Families of rows that turns and mirrors carry onto each other, the same ones carrying the whole set onto itself: the rest of each named row's family, in list order:
5 families of 6 rows:
nefu: [ 0.03  2.75  0.74  0.90  0.51 -1.05  0.78 -2.37  0.60 -0.86 -2.37 -1.50
  0.82]
Sal: [ 1.53  0.23  0.80 -0.27 -1.96  0.20 -1.06 -3.27  1.52 -0.48 -2.91 -0.41
 -0.57]
Teti: [ 0.28  0.31  1.38  0.55 -1.14  1.37  0.46 -2.85  1.71  0.05 -3.23 -1.25
  0.26]
kikib: [ 0.42  3.56 -0.62 -0.07  2.07 -0.78  0.28 -2.23  1.19 -0.79  0.29 -1.88
  0.59]
nizu: [ 0.51  0.51 -0.01 -0.58  0.90  0.91  0.26 -3.65  0.61 -0.56 -3.23  1.21
 -0.21]
fuzez: [-0.69 -1.61 -0.08 -5.66 -1.03 -0.49  0.00  0.68 -0.72  0.71  0.61  1.00
 -1.55]
nubob: [ 0.99  3.05 -0.54 -1.22  1.47 -2.02  0.48 -3.31  1.71  0.28 -0.08 -0.22
  0.92]
gebi: [ 0.17  1.86  1.26  1.23 -0.45  0.77 -0.19 -1.67  2.39  0.18 -0.71 -3.32
  0.57]
bod: [ 1.35 -0.08  1.14 -0.24 -0.13  1.33 -0.23 -4.27  1.89 -0.06 -1.54  1.30
 -1.49]
dus: [ 1.77 -1.67  0.60  0.40 -0.10 -0.79 -0.46 -1.91  2.42  1.33 -0.04 -3.16
  0.38]
vop: [-0.98  0.59  1.54 -0.84 -0.08 -0.40 -0.75  1.76 -1.54 -0.30  3.60 -0.04
 -2.15]
Nage: [ 1.85 -1.53  0.91  0.54  0.59 -1.54  0.46 -3.15  0.70 -0.18 -2.00 -0.53
 -1.15]
Reve: [-1.49 -0.36 -0.93 -3.30  1.06 -1.83 -1.30  1.54 -2.36  0.61  1.17  0.51
 -1.96]
Gemu: [-1.32  0.41  1.64 -0.74 -1.31  1.78 -0.24  1.25 -1.16  0.26  3.00  0.94
 -2.68]
kitav: [-1.99  1.18 -0.52 -1.83 -0.12 -0.54 -0.22  2.03 -1.97  2.46  1.14  1.37
  0.83]
gugum: [-2.73 -0.58 -1.13 -2.33  0.71  0.50  1.01  2.50 -1.72  1.16 -0.71  0.39
 -0.63]
mafo: [-0.67 -0.81  0.45 -3.59 -0.57  0.16 -0.87  1.31 -0.63 -0.27  3.25 -0.56
 -3.13]
Tomu: [-2.57  0.13  0.09 -1.34  0.56  1.36  1.12  2.23 -1.17 -1.06  1.74 -0.52
 -2.81]
Bubu: [-1.86 -0.63 -0.08 -4.18 -0.61  1.46  2.81  1.42  0.17 -0.37  0.50 -0.43
 -0.98]
tafil: [-0.28 -1.27  1.94 -4.43 -2.45  0.67  1.23  0.74  0.38  0.20  1.81  0.56
 -0.58]
Ledid: [ 0.35 -0.01  0.29 -0.21 -0.35  2.60 -0.87 -2.18  3.30  1.11 -0.07 -2.34
  0.54]
gat: [ 1.72  0.78  0.41 -0.05  1.10 -3.17  1.11 -2.33  1.42 -0.70  0.03 -2.54
  0.05]
pud: [-2.47  0.37  0.44 -2.34 -1.93  1.24 -1.50  1.28 -0.68 -0.60  2.53 -0.71
 -2.68]
kepav: [-0.96 -0.48  0.42 -2.66  0.07 -1.71 -0.03  1.71 -2.37  1.80 -0.26  2.23
  0.46]
moro: [-2.09 -0.33 -0.16 -5.16 -2.65  0.40  0.13  0.35 -0.53 -0.49 -0.08  1.19
 -0.96]
menif: [ 0.59  0.65 -0.04  0.82  0.47  0.97 -1.92 -2.12  2.70  2.43  1.03 -1.68
  0.45]
bezak: [-0.75  0.41  0.94 -4.44 -2.01  0.66  2.22  0.28 -0.27  0.21  1.15  1.97
 -0.12]
sulab: [-3.13  1.20 -1.09 -2.81 -0.43 -1.23 -1.38  1.60 -2.12  0.30  0.50  0.80
 -0.52]
rikiv: [ 1.02  1.38  0.19  0.98 -1.52  0.07 -2.20 -1.88  2.42  0.51  0.05 -2.95
  0.13]
monet: [ 1.00  3.19 -0.41 -0.15 -0.37 -2.49 -0.93 -2.31  1.02 -0.78 -1.69 -1.20
  0.61]

Same family as nubob: bod, Gemu, kitav, menif, bezak
Same family as Nage: dus, gugum, Tomu, Bubu, gat
Same family as kikib: nizu, vop, tafil, Ledid, kepav

Families of rows that turns and mirrors carry onto each other, the same ones carrying the whole set onto itself: the rest of each named row's family, in list order:
4 families of 8 rows:
nanal: [ 0.04 -0.99  0.01 -2.43 -1.04  0.75  2.48  0.87 -1.95 -2.06]
Viz: [ 1.65  0.84 -0.34  2.01  1.17 -1.55 -2.77  0.91 -0.70 -0.60]
tir: [ 2.37  1.06 -0.41 -1.40  1.17  1.47 -3.47 -0.93 -2.46  1.14]
padi: [ 3.45  1.11  0.32  0.08  0.23  0.02 -2.72  1.36 -2.31 -0.53]
furis: [ 2.47  0.41  0.93  0.84  0.63  0.46 -2.99  1.62 -2.05 -1.09]
Kila: [-2.34 -0.16 -0.52 -3.50  0.31  0.24  1.69 -1.61 -0.21  0.72]
Liko: [-0.50 -0.25  0.56 -2.31 -0.95 -1.08  2.57  1.29 -0.48 -1.83]
fumi: [-1.21 -0.87 -0.69 -3.51 -0.21  1.91  1.78 -1.37 -1.85 -0.22]
fud: [-0.11  0.67 -0.55  0.86  1.94  0.82 -3.63 -1.24 -1.07  1.77]
seziv: [ 0.53  0.81 -0.06  2.64  1.20 -0.74 -2.88  0.80 -0.71  0.38]
Kezip: [ 0.67  0.12  0.20 -2.34 -1.69  0.11  2.80  1.00 -1.91 -1.34]
Bulo: [-0.57 -0.44  0.53 -4.00 -0.48  1.53  1.95 -1.07 -1.62 -0.61]
sezuz: [-2.10  0.11 -0.12 -0.32 -0.68 -1.24  2.87 -0.02  0.17 -0.39]
somu: [-0.28  0.13 -0.41 -3.88 -0.85  1.58  2.02 -1.16 -2.03  0.34]
mas: [-2.82 -0.51 -1.47 -1.20  0.05  0.20  2.19 -1.46 -0.48  0.65]
depok: [ 2.74  0.55  0.75 -1.31  1.33  0.13 -3.75  0.82 -1.60 -0.82]
dopi: [-2.55 -0.01 -0.46 -2.31  0.09  0.47  2.13 -1.98 -0.41  0.86]
gidam: [ 0.20  1.08 -0.66  0.77  2.05 -1.21 -3.70 -0.44  0.05  1.20]
Fet: [ 3.15  0.47  0.49 -0.38  1.04  0.25 -3.24  0.83 -2.07 -1.21]
Guv: [-2.12  0.53 -1.33 -1.74 -0.42  0.15  2.32 -1.71 -0.68  1.59]
Dar: [ 1.84  0.56 -0.35 -1.37  1.98  1.26 -3.93 -1.45 -1.86  0.63]
sadi: [ 0.23  0.93 -1.10  1.10  2.06 -0.52 -3.43 -1.32 -0.48  1.36]
Fopa: [ 0.60  1.52 -1.29  0.80  1.55  0.03 -3.17 -1.37 -1.07  2.28]
Guz: [-1.58 -0.55 -0.75 -0.12 -0.84 -0.92  2.91  0.76 -0.54 -1.25]
gabev: [-1.23  0.58 -0.74 -0.20 -1.31 -1.26  3.08  0.47 -0.53 -0.14]
nel: [-2.38  0.05 -0.47 -1.35 -0.28 -1.58  2.44 -0.16  0.54 -0.13]
Saf: [ 1.80  0.30  0.46 -0.98  1.48  2.07 -3.80 -0.43 -2.35  0.38]
tego: [-0.09 -0.26  0.92 -1.98 -1.23 -0.19  2.76  0.97 -1.12 -2.03]
beba: [ 1.77  0.87  0.27  1.06  1.21 -1.67 -3.17  1.54 -0.50 -0.67]
Finip: [ 1.53  1.55 -0.69  2.24  0.61 -1.42 -2.42  0.85 -0.95  0.57]
feb: [ 1.18  0.71 -0.16 -1.50  2.17  0.59 -4.19 -1.12 -1.13  1.03]
Zan: [-0.45 -0.41  0.49 -4.44 -0.43  0.69  1.88 -0.23 -1.26 -1.08]

Same family as Zan: Kila, Liko, depok, gidam, nel, beba, feb
Same family as gabev: tir, padi, Kezip, somu, Guv, Fopa, Finip

